Each named move below is a turn or a mirror, shown by a few rows before and after it. Which moves, in which order, take the first row of each later pair to the second? The first pair is answered.
W (before -> after):
-2 19 -14 39 -13 -25 -22 -17 28 -11 -17 31 -5 -6 10 11 -12 25 -11 3 8 -21 -3 11 26 23 -16 -3  ->  4 16 -11 38 18 16 -15 -14 11 -1 5 -9 -12 -5 1 -23 -29 5 44 -26 7 -22 -3 -12 -7 14 -19 -31
4 4 7 4 -12 0 0 -31 12 -16 -17 -17 14 -6 9 -5 22 -11 -12 11 12 -7 -13 2 3 -3 -17 9  ->  3 2 7 2 0 13 3 -24 9 -13 -12 -29 13 -6 4 -19 13 -15 4 1 9 -8 -10 -6 -7 -4 -20 1
-3 32 17 9 20 -26 7 -8 -10 -10 17 16 2 -25 -15 -18 1 40 23 15 -7 0 2 9 11 18 -28 19  ->  -2 32 16 10 27 -15 3 -8 -13 -7 19 10 0 -22 -18 -25 -3 40 30 10 -7 1 1 7 8 17 -31 11
V (before -> after):
17 -21 -9 -6 2 -10 4 11 -23 -11 13 -2 -8 10 1 22 5 -14 -20 -7 1 -12 7 -6 7 1 -4 9  ->  11 -7 -16 7 -7 -22 1 4 -4 -11 0 16 3 3 -2 13 9 7 -24 -1 0 -10 -2 0 23 -2 -12 6
-10 11 14 -6 -6 4 -17 12 -10 -32 -8 34 1 30 -11 -5 -21 -3 1 -12 17 23 2 -1 13 -5 16 6  ->  -9 5 14 -11 0 6 -15 14 -11 -35 -7 27 -3 30 -9 0 -23 -9 3 -13 17 24 2 -2 9 -1 18 7
1 14 -16 13 -1 -12 4 -18 20 5 -10 10 6 -23 2 8 9 21 -16 14 -20 -5 1 9 23 13 -36 -3  ->  13 -17 2 -13 26 18 14 -5 -14 5 14 -29 -10 -10 3 17 5 -26 -3 5 -17 -9 14 -7 -7 22 -12 -2
-4 17 -5 20 -11 2 -16 20 13 7 -23 22 9 10 -26 -27 -20 18 0 -4 7 7 -8 17 6 8 11 -4  ->  8 -7 5 1 4 27 -12 28 -12 5 -4 -8 -3 17 -26 -18 -25 -18 11 -9 10 5 4 9 -15 16 31 -3
C (before -> after):
6 -2 2 9 20 12 10 -18 3 19 9 -24 -9 -22 -11 -15 5 -10 17 -15 -9 -1 -6 -13 -10 -1 -23 -24  ->  3 0 -3 11 14 -2 8 -27 13 23 4 -17 -6 -29 -10 -6 12 1 6 -9 -10 -2 -7 -7 -1 0 -38 -20
-5 12 -5 11 -4 -7 0 1 3 6 5 7 11 -2 -6 -2 -6 3 -10 8 -7 10 2 2 8 5 -5 -4  ->  -7 5 -3 3 -3 -8 -3 4 -1 4 3 6 7 0 -3 6 -6 -2 -16 10 -9 10 2 3 7 7 0 1
5 21 -13 -5 16 4 8 -10 -26 -10 13 -16 -17 25 15 17 -16 -7 9 -4 -26 -20 7 12 -3 6 8 -1  ->  7 27 -15 2 18 4 9 -9 -24 -10 12 -17 -16 18 12 2 -19 -3 20 -6 -27 -21 9 8 0 4 2 -10
-10 -2 -3 -4 -24 -20 -7 -26 7 -10 -6 -10 -1 -10 -12 3 24 23 3 17 -5 -8 9 7 14 6 -2 3  ->  -5 -8 4 -16 -21 -21 -8 -18 -4 -13 -3 -14 -6 -4 -15 14 26 12 -7 21 1 -8 14 11 10 7 13 12
Now pairs of rows:
(2 to 3 moves a pair)
4 7 -24 17 -10 -26 4 -18 16 6 -17 19 20 -11 -1 1 11 36 -1 19 -3 -3 -10 1 16 6 -33 -10  ->  18 -26 -8 -14 2 -18 8 -7 -17 -1 -6 -3 -2 1 8 45 18 -5 -27 28 2 -11 4 -1 8 20 -1 18 | V, W
-2 -7 -10 -1 12 -12 11 -41 -9 -1 7 -24 -2 -26 9 14 12 17 7 9 10 -9 21 -2 7 -14 -37 -35  ->  5 -23 4 -20 18 6 11 -20 -37 -12 20 -41 -14 -4 8 24 1 -12 2 7 19 -9 30 1 -10 -10 0 -16 | C, C, C
7 1 -4 0 -7 -15 -2 -9 6 -7 -1 12 -3 3 13 16 12 8 -21 9 10 -1 -5 11 15 5 -3 5  ->  7 3 1 -6 -6 -11 -3 -1 -1 -10 0 10 -5 11 13 18 3 2 -19 10 10 3 -2 10 15 4 5 13 | C, V
21 -15 -5 -31 6 29 7 29 -6 -15 18 -37 -23 19 19 -17 7 -15 26 -13 -13 6 14 -15 -4 -5 18 -8  ->  6 21 -24 -1 -16 4 1 14 32 -10 -5 1 -4 7 11 -43 7 29 35 -12 -16 10 -2 -6 14 -23 -11 -22 | V, W
15 -7 2 -3 -13 -14 7 -5 -3 -6 -4 15 -4 -14 10 20 0 7 -22 -6 11 -17 22 7 19 20 1 17  ->  12 5 -8 10 -2 4 12 -10 5 8 0 0 2 -22 0 -18 -10 18 22 -23 3 -14 15 -4 7 10 -26 -15 | W, C, V
